(in the rows, 100 means zero)
Rotation paths and how fast each direction turns (degrees per step):
Each turn is a multiple of 5 degrees from 10 to 175, or 0.
Each row of a path follows its step; steps can be skipped.

step 1: 100 107 101  75 100 110 127 105  73 111 100  69  75 108 104  99  99 100 113 115 103 100 104  63 113  93  88 113 107 100  87  76 102 110 120  96 109  81  93  94  95 108  84 118 117  84 101  85 107 108  76 127  99  93 108 117 114  79  87 111  92  81  98 122  79
step 9:  88  95  91  99 102  67  91  97 123  99  96 131  74  96 111 106  77  83 108  94 118 130 101 107  88  92  89 122 101 104  98 111  96 100  99  84  84  89  89 107  81  92 110 132 127 107  92 109  99 111 119 118  93 103 122 111 122  88 119  98  94 125  99 103 117
step 11:  91  99 118  89 143  98 118 103 124  94  82  98  96  87  95 133 123 105  79 114  93  71  89  96  91 105 117  92 121 111  83  99  80 107  88  94 106  96 109  92 121 112 129  94 104 120 107  84 111  89  78 108 116  99  95  92 106  97 105 105 112  89 119 105  84
step 14:  85  98  98  69 101  86  94  88  95  91 135 114 127  95  89 109 102  87 108 122 111 114 113  82 108 101 103 106 106 117  86  76  82  76 107  90 101  99 126 117  96 128  80 111 120 100  99 115  70 113  95 118 111  89 104 120 119  85 106 101 111  84  98  91 102
step 22: 114 122  89  99 128  79 102  92 124  85 108 111  72  86  90 107  94  92 119  87 103  74 103  82 100  94  92 103 102  79  97 112 111  97 102  92  88  93  54 113 135 105  94 106 106 113  80 103 104 109 127 115 109 109 109  87 114 110 103 116  95  78 107 113  98
step 26:  93  92 100  91  89 105  93 115  89  87  93  95  83  84  78 116  89  95 105 121 120 103 118  91  94 102 109 107  80  99  63 102  81  89  85 116  99 103 117 108  47 121  92 110 100  96  93  89 112  93 103  93  88  64 104  70 102 113 102 100 100 114  93 104 105
step 28:  92  88  63  97 116 103 117  99 130 110  85  96  89 131  87  93 107 105  86  94  98 108  99 111 109  79 101 115 106  80  83 107  96  99  93  90 103  63  88  95 134  78  91 115 112 115 107  92 111  89 113 118 105 123  99  82  91 110 112  81  75 113 104  88  99
step 33: 102 107  94 100 118 105 110  90  85  91  91 103 118  98 103  79  91  57  93 114 101  88  90  87 114  76  73  92  90  82  66  97  94  68 116  97 101  73 109  85 115  97  89  93  88 118 103  91  59 103  96 108 105  97  79  90 108 106 105 114  87  97  88 109  93
step 34:  97 111 119 106 102 110 112  73 106  98 112 109  96  92 105  96 120 115 100  88 103 115 103 111  91  79 127 118 109  70  77 106  91 111  77  73  89  91  92 134 120  89 100 102 115 104 131  99  76 106 121  93  92  82  94 103  91 128 102  93  81  88  98  95 106
Directions:
103 103  99 101  98 101 102 102 100 107 100  95 102 101 107  97 104  95 102 100 100  95 101 100 102 109  96  89 102  92 104 103 102 101  96 103  99  89 101  99 101 105  98 106  96 108 102  99 101 106 102 103 101 100 100 103 103 103  98 100  98  94 100  97 104 -> 125
 93 105 106  99 105  88  97  99 103  97  99  97 100  97 106  99 107  99 101  98  99 101 108  93 100  97 100  95 106 102 103  95 104  98 100 100 100  99  95 102 100 101 101 101 107  96  96 100  99  98 101 102  98  98 104 105 102  95  93  95 101 100 101 104 104 -> 140
101  97  97 104 102  97 109 101 100 102 108 106  99  99 100 103 102  99 101 101 105  97  94 102  98  96  97  93 103 105  98  93  96  99 106 102 105  98  95  98 102 101 103 101 103 103  94 100 101 106 104 104  98 101  96 105 100  95 101 108 106 101 100  97  97 -> 135
 95 105  96 103  92 100  98 103  99  99 102  99  97  96  97 101 101  97  98  89  95 107  95 100  99  95 102  98  99  96  96 112  94  98 102 101  99  97 101 102 104  99 105  98 107  98  99 102 104 108  98  99  99 108 101 101 102 101  96  97 102  99 100  99 100 -> 115
103  98  93  99 103  97  99  98 103  97  96 101 100  99 100  94  99  99  99 100  96 101  98 101  99 102 101  98 111  97 101  98  95 107  98  96  89 104  99  98 103  98 101  98 106 104  97  98 100  96 100 104 100 100  95 100  95 114  98 103 105 100 101 103 101 -> 60
 97 104 104  93  98 104 106 105 100 103  93 101 100  91 102  99 100 101 108  98  98 101  99 104  93  97  93 101 102 104 102 105 100 101  98  96 103 103  97  94 104  98  96  96 102 105  98  99  96  98  98 101 101  99 104 102 108 101 106 103  97  96 102 103  96 -> 35
 96 101  97  99  99 103 103  95 104 105  94 103 105  96 106 101  97 104  94 104  95 106  98  97 101 104  99  95 101 104  99  97  99  93  94 108 103  99  93 102 103  96 103  96  93  95 103 103  99 102  98 107 100 101  98  95 100 103 102  97 102 104  98 103  99 -> 85
